[[ 68.8 -17.0 -32.1  14.4  -0.7  13.4]
 [-23.2  30.3   6.8  -3.2 -39.1  49.3]
 [-37.1 -36.0   5.3  13.6  18.5  17.8]
 [ 65.9  -3.5   1.5 -29.2  12.3  41.6]
 [-44.0 -18.7   0.4  19.7  34.2  13.7]
 [ 38.2 -28.1 -29.0  24.8 -29.6  -7.4]
 [-17.5  25.3   0.8  11.0 -35.9  55.3]
 [ -9.8   2.0 -14.6  -1.4  20.2   7.8]
 [ 29.5 -52.6 -22.6  15.4  16.8 -45.4]
 [ -1.2   0.4  32.8 -46.0  -0.1  14.0]]
->
[[ 68.8 -17.0 -32.1  14.4  -0.7  13.4]
 [ 65.9  -3.5   1.5 -29.2  12.3  41.6]
 [ 38.2 -28.1 -29.0  24.8 -29.6  -7.4]
 [ 29.5 -52.6 -22.6  15.4  16.8 -45.4]
 [ -1.2   0.4  32.8 -46.0  -0.1  14.0]
 [ -9.8   2.0 -14.6  -1.4  20.2   7.8]
 [-17.5  25.3   0.8  11.0 -35.9  55.3]
 [-23.2  30.3   6.8  -3.2 -39.1  49.3]
 [-37.1 -36.0   5.3  13.6  18.5  17.8]
 [-44.0 -18.7   0.4  19.7  34.2  13.7]]

[[-31.8  -9.7  12.4   4.0  -0.8  20.4]
 [-31.9  -9.6  12.6   4.3  -0.7  20.6]
 [  9.0   8.0   7.0  10.5   7.6   1.1]
 [-30.5  -9.0  12.6   5.4  -0.4  18.6]
 [ -5.2  -7.4  -9.6 -46.1  -8.3  54.9]
 [  6.8   7.5   8.2  37.9   7.8 -44.0]
 [  7.5   6.5   5.4   5.7   6.1   5.3]]
->
[[  9.0   8.0   7.0  10.5   7.6   1.1]
 [  7.5   6.5   5.4   5.7   6.1   5.3]
 [  6.8   7.5   8.2  37.9   7.8 -44.0]
 [ -5.2  -7.4  -9.6 -46.1  -8.3  54.9]
 [-30.5  -9.0  12.6   5.4  -0.4  18.6]
 [-31.8  -9.7  12.4   4.0  -0.8  20.4]
 [-31.9  -9.6  12.6   4.3  -0.7  20.6]]

[[  0.4  11.4 -14.9   9.4 -16.3  -5.5 -65.2]
 [ 18.1 -33.7 -15.1  -2.3 -12.7  -6.3   8.8]
 [ -1.1  -1.5  -0.6   0.5  -1.4   1.7  -0.7]
 [ 17.0 -31.4 -12.3  -1.6 -11.8  -4.5   7.8]
 [  0.0   0.3  -3.6   1.8  -3.0  -1.1 -15.8]
 [ -4.5   1.5   1.8  -4.2  -2.1   8.8 -13.2]
 [ -2.4   0.6   3.1  -3.0  -2.2   4.7  -7.6]
 [-11.3  19.2   7.4  -0.4   6.6   6.1  -4.0]]
->
[[ 18.1 -33.7 -15.1  -2.3 -12.7  -6.3   8.8]
 [ 17.0 -31.4 -12.3  -1.6 -11.8  -4.5   7.8]
 [  0.4  11.4 -14.9   9.4 -16.3  -5.5 -65.2]
 [  0.0   0.3  -3.6   1.8  -3.0  -1.1 -15.8]
 [ -1.1  -1.5  -0.6   0.5  -1.4   1.7  -0.7]
 [ -2.4   0.6   3.1  -3.0  -2.2   4.7  -7.6]
 [ -4.5   1.5   1.8  -4.2  -2.1   8.8 -13.2]
 [-11.3  19.2   7.4  -0.4   6.6   6.1  -4.0]]

[[-36.5 -28.8 -34.3 -28.7 -22.2 -28.5 -25.8  26.4  30.7  -0.9  24.5  40.1
  -35.8]
 [ 44.5 -15.7  34.1 -18.0 -12.0 -17.2 -11.7  16.5  15.2   5.5  10.4 -57.7
   46.6]]
->
[[ 44.5 -15.7  34.1 -18.0 -12.0 -17.2 -11.7  16.5  15.2   5.5  10.4 -57.7
   46.6]
 [-36.5 -28.8 -34.3 -28.7 -22.2 -28.5 -25.8  26.4  30.7  -0.9  24.5  40.1
  -35.8]]

[[ 40.5 -13.6  23.1 -33.3  32.8 -64.5  10.0 -33.4  19.1]
 [ -6.9 -43.8  33.4 -18.7 -16.1  -1.8  27.0 -12.2  -1.0]
 [  9.8 -64.0 -17.9 -12.6  19.6  18.0  64.6 -21.1  52.6]
 [-22.0 -21.7 -12.6  16.8 -28.7  51.7   7.5  12.8 -10.7]
 [ -1.1  44.6 -17.7  15.9   5.7  -1.3 -25.5  12.9  -6.1]]
->
[[ 40.5 -13.6  23.1 -33.3  32.8 -64.5  10.0 -33.4  19.1]
 [  9.8 -64.0 -17.9 -12.6  19.6  18.0  64.6 -21.1  52.6]
 [ -1.1  44.6 -17.7  15.9   5.7  -1.3 -25.5  12.9  -6.1]
 [ -6.9 -43.8  33.4 -18.7 -16.1  -1.8  27.0 -12.2  -1.0]
 [-22.0 -21.7 -12.6  16.8 -28.7  51.7   7.5  12.8 -10.7]]

[[-21.2  -8.5  10.7  -4.9  17.3  -9.7  32.1  -8.4  17.4  -8.1]
 [ 44.2 -10.3 -27.9  -3.4   0.2  -4.7   1.0  41.2  -5.1  12.5]
 [-48.3   2.1  14.6   8.9   9.7  -4.1  12.9 -24.5  10.8  -6.7]
 [ 37.5  -2.7 -10.8  -7.9  -4.5   2.3  -7.3  21.5  -7.2   3.9]
 [-57.2  22.8  26.2  14.7 -11.2  13.2 -24.7 -46.5  -7.6  -8.5]]
->
[[ 44.2 -10.3 -27.9  -3.4   0.2  -4.7   1.0  41.2  -5.1  12.5]
 [ 37.5  -2.7 -10.8  -7.9  -4.5   2.3  -7.3  21.5  -7.2   3.9]
 [-21.2  -8.5  10.7  -4.9  17.3  -9.7  32.1  -8.4  17.4  -8.1]
 [-48.3   2.1  14.6   8.9   9.7  -4.1  12.9 -24.5  10.8  -6.7]
 [-57.2  22.8  26.2  14.7 -11.2  13.2 -24.7 -46.5  -7.6  -8.5]]

[[ 45.7 -46.1  -7.2 -26.4  55.3 -19.7  -2.0  28.6  62.2  54.5  44.7  26.0
   -4.1  19.3]
 [-69.6   4.2  32.8   9.2  32.8  48.9  38.8  36.2   9.8  41.1  49.6 -55.2
    4.6   5.4]
 [-28.4 -20.6  13.7 -67.3 -20.8  -1.9 -22.7 -68.9 -51.5  61.6  59.0  -0.9
   15.8  45.9]
 [-43.1  54.3   6.5  44.7  20.8 -67.2 -28.7  11.5  71.4 -38.3 -69.7 -66.4
  -27.7 -54.0]
 [-23.1 -44.2 -27.3  -8.8  43.8 -28.3 -28.6  21.3  14.2  40.7  16.5  10.0
   -8.7  70.5]
 [ 22.6  59.4 -19.9 -25.5  28.3  71.5  66.5  -8.9 -12.5 -24.9  -0.6 -51.1
  -42.6  61.8]]
->
[[ 45.7 -46.1  -7.2 -26.4  55.3 -19.7  -2.0  28.6  62.2  54.5  44.7  26.0
   -4.1  19.3]
 [ 22.6  59.4 -19.9 -25.5  28.3  71.5  66.5  -8.9 -12.5 -24.9  -0.6 -51.1
  -42.6  61.8]
 [-23.1 -44.2 -27.3  -8.8  43.8 -28.3 -28.6  21.3  14.2  40.7  16.5  10.0
   -8.7  70.5]
 [-28.4 -20.6  13.7 -67.3 -20.8  -1.9 -22.7 -68.9 -51.5  61.6  59.0  -0.9
   15.8  45.9]
 [-43.1  54.3   6.5  44.7  20.8 -67.2 -28.7  11.5  71.4 -38.3 -69.7 -66.4
  -27.7 -54.0]
 [-69.6   4.2  32.8   9.2  32.8  48.9  38.8  36.2   9.8  41.1  49.6 -55.2
    4.6   5.4]]
